One hidden turn or mirror swaps the rows below in pairs. Which row is each named row swapped with?
Fimi: [ 11  56 -12   3 -15  19  18 -33  10  -7 -11 -53  12   0 -12  21]
fovi: [-17  19 -57   5 -26   2  28  -6   2  -9  41  28  10  -9  -5  -9]
givud: [-22  12 -65  14 -47 -11  22 -14   1 -19 -12   8 -32  18 -14  -9]
nako: [-29 -17 -55  -3 -41  21  21   7  13  -1  31  10  -9  -6  -9   3]
vuno: [ -6  13 -27   5 -23  17  -3 -22  19  -3  47 -57   8  -9  10  16]
Vipi: [ -9  45 -19  -5   7  21  14 -43  14 -23   8 -62 -24  26   0  13]
vira: [-11  45  -8   9   9  25  20 -50  19  -4  21 -44  18  14 -17  -8]
pepu: [ -3  34  -8  -9 -19  14  26 -41   9  15  -1 -65  -3   1   4  17]
Rame: [-35   9 -58  -3 -34  12  40  -1  14  21  25  15 -29   1   5   0]
tomi: [-27   6 -37 -17 -41  21  55 -14   1  19 -18   7 -22   4 -15   3]
vem: [  2  39 -39  20 -27 -16  -3 -40   7 -22   3 -55 -15  15   2   5]
rupu: [  1  39 -21   7 -23  10   5 -39  13 -33  17 -69   6  -7  -2  11]
talo: [-30   2 -57  -6 -48  18  37  -4   2 -29  -3  17 -18  -4 -25  -6]
fis: [ -9   0 -59  29 -15  29  52  -1  -3 -15   8  26 -24   4  -7  -4]
vek: [-35  13 -51 -15 -16  26  45 -12   7 -20 -10  13 -44  28 -21  -2]
vadog: [-24   3 -70  11 -18  26  57 -22  -2  -1  -1  24 -16  -1 -19  -2]
zemu: [ -7  25 -12  -7  26  39  21 -12   7 -33   0 -46 -20  14  -7  13]
tado: [  3  41 -35  12  -9  -3   8 -28   9 -11  54 -24  24 -10  10   2]
Ded: [-35  14 -64   2 -38  29  41 -12  -5 -24   0  30 -22   2 -18  -3]
murog: [-35  16 -39   1 -12  32  46 -22  12   0   4  27  -1  15 -36 -24]
boro: [-16  23 -44  -7 -37  27  47  -3   3  -4 -27  19  -8   2 -31   5]
bikug: [ 16  32 -25  39   9  24  23 -31   4 -19  27 -52  -4   1  14  11]
Mut: [-23   6 -30 -15  13  43  38   5   2 -32 -11  -3 -33  15 -19   3]
fup: [  5  38 -36  24   7  18  25 -56   6  -5  16 -60   7  -5   3  15]
lipun: [-11  36 -29   4 -14   6  11 -29  20  18  41 -54 -10  -2  24  16]
Rikip: [ -2  53 -26  14 -11  22   6 -49   5 -29  20 -60   1   0   7  15]

Swapped with pepu: tomi
Swapped with lipun: Rame
Swapped with bikug: fis
Swapped with vuno: nako
Swapped with Fimi: boro
Swapped with rupu: talo

One hidden turn or mirror swaps the rows below in pairs. Which row is each named row swapped with?
kalo: [ -9  -1  26  11   1 -25  33 -14   5  16  26   3 -25  23  10]
tasi: [  7  21  -9   6   4 -38  50 -31   7  31  -8  -2  13   7 -10]
Gobom: [ 15   7   3  -1 -31 -12  14  24  11  -9 -18  -8  -4  39  26]
Voges: [ 12 -11  -3 -17  -3  34  -7  16   4  -4  12  -1 -25   5 -26]
lile: [ 18   8 -32 -16  12  23   2  -6   1   9 -12  -1  10 -15 -46]
Ralot: [ 18   7  28   3  -7   0  18   4  30  17  29   5 -29  -3  18]
Mis: [ 20  19  18  -6  18  10 -10  24  -1   4  30  22 -20  19  11]
Geder: [  7  18 -25   4 -23 -21  17   8   4  -3 -38 -19  31  22  13]
Zul: [ 24  -6  31 -13 -21  13  14  -9  -9  29  12  -7 -18  15  18]
kes: [-34  -2  11  29  11  -3 -21  -6  -7  -7  13   3  -5   5  16]
seto: [  7  -9  29  -2   5  30   1  -2  -2  21  28 -15 -21   1   1]
vana: [  7   6   8  13  -3 -21 -11  10  22 -13  -8  18  -8  21  44]
res: [ 11   9 -33  -6  19   5   0  -5  -3  -2 -19   1  19 -15 -48]
pofo: [-13   4  33   3  20  -8  -6  25   2 -10  15   5 -13  16  25]
pag: [-22   7 -14  17  31 -27  15 -27 -13   9   1   8  13  -7 -32]
Rop: [ 18 -10  13 -11  -9  26  -1  22   7  -7  15  -8 -33  15  -4]
Mina: [ 12  22 -29   7 -27 -18  21   5  11   4 -42 -16  26  18   2]
Nid: [ 32  17 -14 -12   2  14  26 -17   3  39 -17 -24  24 -11 -22]
Soz: [  7  -4   4  -5 -24 -21  35  20   6  -7  -2  -7 -20  39 -11]
sisok: [  9 -14   2 -10  -4  18  -6  27   4 -19   8   0 -25  15 -24]
ped: [ 19  18 -31  -4  24  10   6 -20  -1  16 -18  -4  23 -25 -35]
mes: [ 21  14  -1  -6   7   2  16 -42 -17  45  -9  -5  22 -15  -4]
Dala: [ 14  37 -18  -6  18 -27  23   5   8  10 -38  -3  40  -2  -1]
luk: [  7   6  23  12 -14   4  10  16  16 -10   3   1 -25  42  22]
vuva: [ 38  47 -25 -11  23  -6  11   3   0  23 -12  17  26  -1 -13]
vekub: [ 10  24 -20  16  16 -32  -6 -15  18   1 -31  18  28  -3  25]
gon: [ 26  31 -11   5  11 -14  30 -24  26  35  -3   4  16 -30  -7]
fufer: [-34  -1   7  25  13  -7 -19  -5 -12 -10   8  -1   7   7  24]
sez: [  1  35 -21  24  29 -11  11 -32   5  14 -26   8  33  -3 -10]
ton: [-20  16 -12  25  31 -16 -10 -29 -11   6  -9  10  29 -12   6]

Swapped with Gobom: ton
Swapped with gon: Ralot
Swapped with luk: sez
Swapped with Rop: ped
Swapped with mes: Zul

One hidden turn or mirror swaps the rows below in pairs. Which row is each named row swapped with?
Mefi: [-18   3 -11  24   2 -20 -29 -21  20  27 -27   1  18 -16 -13  -9   4  28
  -9  -2   7 -29   0  30   3   8 -34  -3   5]
Fugog: [-12  -6 -33   3  -7 -25  11  22  -9   1 -13  -7   6  33  10   3   6 -14
  -5   7  18  10  -4  19  15 -59   7 -12  15]
nodi: [ -2  -9 -34 -10 -15  -6  28  33 -14  -6 -11  -4  -6  38   1  -2   6 -13
  12   1  20   9  -4  -1   8 -46  11  -5  20]
bip: [-15   2  19  12   4  11 -27 -31   5  10 -15  -7  21 -37 -16 -26   3  18
 -14   5  11 -20   8   7  -4  48 -23  21  -8]
lumeg: [-13  -4 -38  11  -5 -27  -1  27   0   8 -17  -2   2  30   3  13   1  -1
   1  -3  10  -2  -3  21  10 -51  -5 -13  23]
lazab: [-10  -3 -33  33   2 -33 -12   3  22  20 -23   3   8  13  -8  10   6  12
  -3 -10   4 -11  -2  23   0 -31 -19 -26  15]
Fut: [ -6 -10  21 -18  -4  31  13   3 -35 -31  11 -19  13  -6   3 -26   4 -31
 -15  19  25  25  10 -24   2  15  26  30 -11]
tesi: [ -7  -5 -32   7   1 -17  20  27 -12   1 -10 -14   1  35   6  22   7 -22
   5   8  25   9   1  12   4 -50  11 -12  24]
Zusan: [ -4  -7  30   7   6  35 -10 -19  -9 -18   4 -12  16 -31 -16 -26   2  -8
 -15   5  12   6  16 -26 -15  57   3  24 -14]
Dun: [ -9  -4  35   7  11  32  -7 -22  -7 -16   1 -14  15 -30  -8 -24   0  -6
 -16   6   7   3  14 -21 -14  58   6  26  -9]
Toge: [-13   2  31  10   0  30 -11 -20  -6 -13   3  -8  19 -28 -11 -23   0  -5
 -16   1   7  -3  17 -15 -17  64 -11  22 -13]
keb: [ -4  -6  30  11   7  17  -9 -35  11 -13  -9 -14  17 -30 -14 -12  -3   7
  -4  -1   8  -1  19 -18 -21  59  -3  26 -14]
mul: [  2   7  26  29  -3  15 -13 -33   6  -9 -13  -5   9 -21  -9 -29  -6  14
 -17 -10   2   0  21  -5 -12  64  -1  10  -8]
tuvit: [  2 -12   4 -26 -14  35  28  20 -32 -28   5 -14  -1  12  -3 -23   4 -25
   6  11  24  20   7 -31  -1   6  25  26   2]
dodu: [  4 -10  21 -10  -4  42  10   2 -29 -35  18 -10  15 -15   2 -18   0 -24
  -5  14  25  22  10 -20  -9  33  18  33 -11]
tanu: [-19   6 -26  33  -4 -31 -12   0  23  21 -21   6  11  12  -5   8   4  13
  -5 -12  -1 -18   2  30  -3 -15 -31 -23  14]
Zipef: [  3 -11 -25  -3 -27 -14  15  28 -18  -8 -19 -11  16  29   1  22  11 -15
  -3 -11  22  18  -7   8   3 -51   4   1  24]
Sud: [ -2  10 -15  46  -5 -28 -14 -19  26  14 -32   4   4   7  -6  -7  -4  28
  -9 -20  -4 -12   8  27  -2   8 -16 -22  12]
vuvu: [ -2  -7 -40  14  -7 -23   8  24   3   1  -8   4   7  28   8  16   3  -4
   6   0  17   6  -7  28   5 -51  -4 -15  18]
ker: [  8 -14  17 -20 -25  31  16  13 -39 -32   0 -21  21   0  -3  -1  10 -29
 -10   0  27  30   5 -26  -7   7  19  34   5]
tudis: [ -7  -8  25 -14  -1  41   2   5 -31 -30  10 -17   9 -15  -3 -21  -3 -20
 -12  11  18  15  15 -28  -5  36  18  36  -7]
kenon: [ -1  -9  15 -26   0  34  12  10 -30 -28   7 -21  11  11   2 -13  -9 -42
  -7  22  23  26  16 -35  -1   5  21  21  -3]
boga: [ -9  -3 -21  32   3 -36 -11 -18  37  16 -30  -2  12   5  -9  15   0  23
   5 -15   1 -15   4  22  -9 -11 -21 -14   9]
vefu: [ -6  -7 -29  -7  -3 -12  11  26  -8  -1 -13 -12   6  41   6  11  -6 -27
   0  11  18  13   3   0   9 -55   4 -14  17]
bep: [-14  -1 -27  33   6 -33  -9   2  24  19 -24   1   7  13  -2   9   3  15
  -4  -9   0 -15  -4  29   1 -28 -16 -22  20]
fefa: [ -2  -8  16 -12   6  34  23  10 -36 -28  11 -25   7   2   1  -5   4 -37
  -4  19  30  24  14 -26  -7  16  29  26   1]
sugik: [-17  -9 -23  37  12 -29 -26 -14  33  19 -23  -6   5  -4  -4   8  -1  24
 -15  -8  -9 -19   1  12 -27   6 -20 -17  10]
Seka: [-13 -11  14  22  14  10 -25 -28  13  -3  -6 -15  10 -30  -8 -13  -3  11
 -22   2  -4  -8  11 -19 -36  57  -5  12  -7]

Swapped with boga: keb
Swapped with ker: Zipef
Swapped with Zusan: lazab
Swapped with dodu: vuvu
Swapped with Toge: tanu

One hidden turn or mirror swaps the rows below in pairs. Which row is each named row swapped with?
kagid: [ 24  39 -32  -4  -7 -25 -33 -39  40  15 -34   0 -14  40 -12   9 -56 -26
   3 -33  31 -32 -58 -13   2  26   0  -6 -17  17 -12 -30  29  40  -7  -6
 -51  11 -30  -1  75]
nafo: [ 30   7  16 -11 -27 -21 -25 -42   1 -25 -30  14  25   1 -14  29 -41   7
  16 -32  33 -29   3 -22  37  47 -11   8 -39  27 -11   0  22   2   0   8
  -3  24  13 -15  33]
pilok: [ 29   9   4  12  -9  22  -2 -53  42  19 -19   9  -6  18 -10  18   5 -23
 -30 -20 -26 -16 -62 -16  13  69 -23  16 -37  11 -12  -6  17  24 -29   6
 -20   8 -14   4  50]
tega: [ 48 -15 -28  29 -16 -29  -1 -77  26  16   2  20   8  -1   8   1  -8   3
 -27 -55 -16 -23 -63 -18  15  33 -18  40 -47  37   6  -6   7  32 -28  -2
  -5  -5  -9   9  46]
Zufud: [ 18 -33 -19  19  25  -6 -23 -67   7 -16 -38   7  40  13  11  -4  -1  16
  19 -31  -3 -25 -28 -22  11  41  16  18 -39  11  15 -27  12  23  -5   4
 -16   1 -20  -9  37]
Mov: [ 10  21  10  11  16 -36 -11 -26   8   4 -19  40 -20  28   3   2 -20 -13
 -12 -56 -26  -8  -1  -7  42 -75 -28  11 -36  28   0 -20  -3   5 -32  17
 -39   6 -10 -14  35]
pak: [ 14  28   3   3 -12 -28 -46 -30  -9 -11 -38  28 -26  35  -5   4  -8 -13
  22 -46  25 -10 -16  -4  42 -50 -22  -3 -29  70 -11 -33   9   4 -19   2
 -39  13 -13 -20  34]
Sak: [ 11  25   4   3  -7 -12 -25 -51  13  -6 -43  23 -27  21   3  24  -8 -31
  21 -43  11 -13   6  -5  51 -66 -36  10 -29  29  -6 -18   0  -1   1  30
 -39  15   2 -19  21]
Zanub: [  8 -13 -45  44  26 -17   3 -61 -16  -4 -19  25   6  20  16  -2 -33  16
 -11 -74  12 -15 -20 -13  19  40   3  15 -39  16  25 -35   3  22 -18 -32
 -31  -6 -26  -5  35]
tago: [ 18  42   0 -11 -31   1 -17 -45  17   4 -31   6 -13   0 -23  40 -37   1
   7 -81  -9  -7 -19 -14  39  17 -45  -4 -39  55 -16  13  11   1 -11   4
   3  19  16 -12  19]
mas: [ 36   1 -27  39   0 -16  -2 -83  20  12 -22   4   9  15   8  12  11  -6
 -22 -47 -12 -29 -57 -18   3  34   7  34 -41   1   6 -21  17  44  -4 -13
 -29  -2 -26   7  72]
bopas: [  7 -16 -21  29   3 -26   1 -49  51  11  -7  20  -3   7  14  24 -54   3
 -17 -79 -23 -40 -13 -12  46  16 -31   2  -6 -25  13 -10 -10  19  -1  16
  -6  -3   7   0  27]
buz: [ -3   6  11  18  15   8 -19 -27   1 -27 -44  46  -5  32  13  -5 -22  -2
  29 -50  14 -23  18 -11  50 -17 -10  -4 -20  18  12 -38  -3  -9 -12   4
 -29   8 -16 -25   4]
sido: [ 47   3 -12  47  13   4  -4 -19  64   4  -5  31  -5  22  12  -2 -44  -2
 -25 -14 -47 -17 -21  -1  25  15 -36   3 -37  24 -10 -14   1  37   6  26
 -56  -4 -11 -14  52]
Bot: [ -9  29 -37  37 -27 -22 -26  -6  -3   8 -35  23 -38  15  -2  24 -23 -30
 -30 -25  -2 -13 -58  -4  26  -1 -27   7 -23  65  -3 -26   4  13 -34 -35
 -52  10 -17  -7  38]
lezem: [ 10  -8 -56  25 -35 -28  -5 -23  23 -12 -26  28   5 -22  10  15 -31   1
  -8 -36   6 -23 -28 -21  35   6 -18  37 -48  48  14  -2   3   1 -18 -41
  -6  13   9 -10   8]
zelek: [ 25 -13 -40  28  -6 -17  18 -65  49  20  -7  17   2  -1   7  12 -25 -11
 -41 -25 -27 -26 -64 -18  15  39 -28  20 -21   0   8  -5   1  40 -16   1
 -25  -8 -13  13  53]
kir: [  3  28 -11  16   6 -13 -16 -37  28  -2 -34  25 -25  21   2  15 -16 -11
 -24 -60   3 -12  12 -10  40 -76 -38   8  -7  25  12 -26  -8  -1  -4   9
 -35   3  -4  -8  15]
rubup: [ 41  10 -12   2   2 -33  -4 -44  34   6 -13   4  21  16 -10   2  13   9
 -20 -37 -24 -15 -43 -24   4   6   8  32 -64  14  -9  -6  31  32 -23 -25
 -14  12 -16   0  78]
siki: [ 33  20 -34  14  -5 -11  -8 -57  50   8 -25 -13  12  14 -12  16  18   6
 -45 -40  -2 -19 -44 -25  -3  15   0  28 -31  10   4 -16  25  33  -1 -34
 -18   5 -18  10  69]
fug: [ -4  33  -2  -6  -9 -17 -44 -15  36   2 -42 -13 -16  45 -20  37 -16 -10
   9 -41  13 -28 -28  -8  31  13  -7 -32  -6   2 -25 -29  25  21   6 -14
 -35  23 -11 -12  72]
Poz: [  1   4  16   2  15   7 -37 -49   8  11 -39  11 -25  26  -5  24 -10 -38
  -1 -14 -24   0 -33  -1  32 -10 -46  -4 -18  39 -13 -18  -3   7 -25  61
 -46   7  -6 -10  22]
bosof: [ 11  17  36  30  11 -16  17 -80  28   8  -4  34 -25  -9  -1  17 -44 -12
 -24 -11  21 -16  -9  -9  44  22 -51  -6 -38  10  -7  -4 -12  17 -17  -8
 -33   9   7  -4   6]
terul: [ 35  11 -25   3 -30 -12 -16 -34  55  14 -31   3 -11  10 -23  35   7 -33
 -12  12  10   1 -45  -9  18  33 -32  16 -34  25 -27   4  22  19  -5  19
 -24  21  -2   0  56]
peza: [ 42  12 -10  24  10   1 -26   0  54 -25 -28  24  11  32   6  -7 -31  13
  18  -6 -10 -18   6  -6  29  -4 -11  -8 -44  32 -15 -25  17  26  23   0
 -54  11 -13 -31  53]
nin: [  7  30  32  28  17 -19  -4 -66   9  -8 -25  19 -10  13  -9   8 -21   3
  -3  -2  48 -21 -14 -13  26  38  -9 -20 -41  13 -12 -27  10  28  -6 -50
 -45  16 -17 -10  38]
gel: [  4 -15 -36  63  17 -34 -10 -30   2 -12 -35  55  -5  23  22  -5 -31  -3
   4 -44  21 -19   4  -5  36 -13  -8   6  -7  11  24 -42 -13  13  -1   8
 -42  -9 -28 -10  24]
Mudi: [ 11  30 -10 -25 -14   5 -19 -40  18  11 -30  -1 -36  17 -24  42 -19 -34
  -5 -27  12  16 -21  -3  39   3 -55   2 -46  50 -26   1  14  -2 -24  15
 -33  28  13 -13  26]
Bav: [ 24   7 -36   1  -4 -32  -8 -53  52   7 -17  32  -8   7  11   3 -93 -18
  11 -61  19 -36 -11 -15  36 -14 -29  14 -18   7  13 -11  -4  16  -5  31
 -23   2   1  -5  15]
Lud: [  8  17  23  45   0 -22 -19 -46 -30  10 -15  35 -21  27  -1  25 -57 -19
 -38 -52  -4 -28 -32  -5  28  50 -28  -7  -3  26  -1 -28  -2  23 -28  27
 -49  -4 -20   0  47]
fim: [ -7  22 -15  -8  -4 -19 -27 -16  16 -23 -52  23 -12  30  -2  10 -22 -11
  31 -16  31 -18   2 -10  45 -49 -18 -20 -12  30  -4 -32   8   4   3  -7
 -47  15 -12 -22  33]
nelu: [   5   35  -14   43    2  -11  -16  -49  -20    5  -32   20   -6   23
   -3   15  -40   19   -9 -105  -11  -21  -36  -13   18   42   -7  -13
  -22   42    9  -27    6   26  -15  -30  -23   -5  -26   -6   44]

Swapped with buz: pilok
Swapped with fug: bopas
Swapped with peza: sido
Swapped with nin: bosof
Swapped with kir: siki
Swapped with nafo: Lud
Swapped with Bot: lezem
Swapped with kagid: Bav

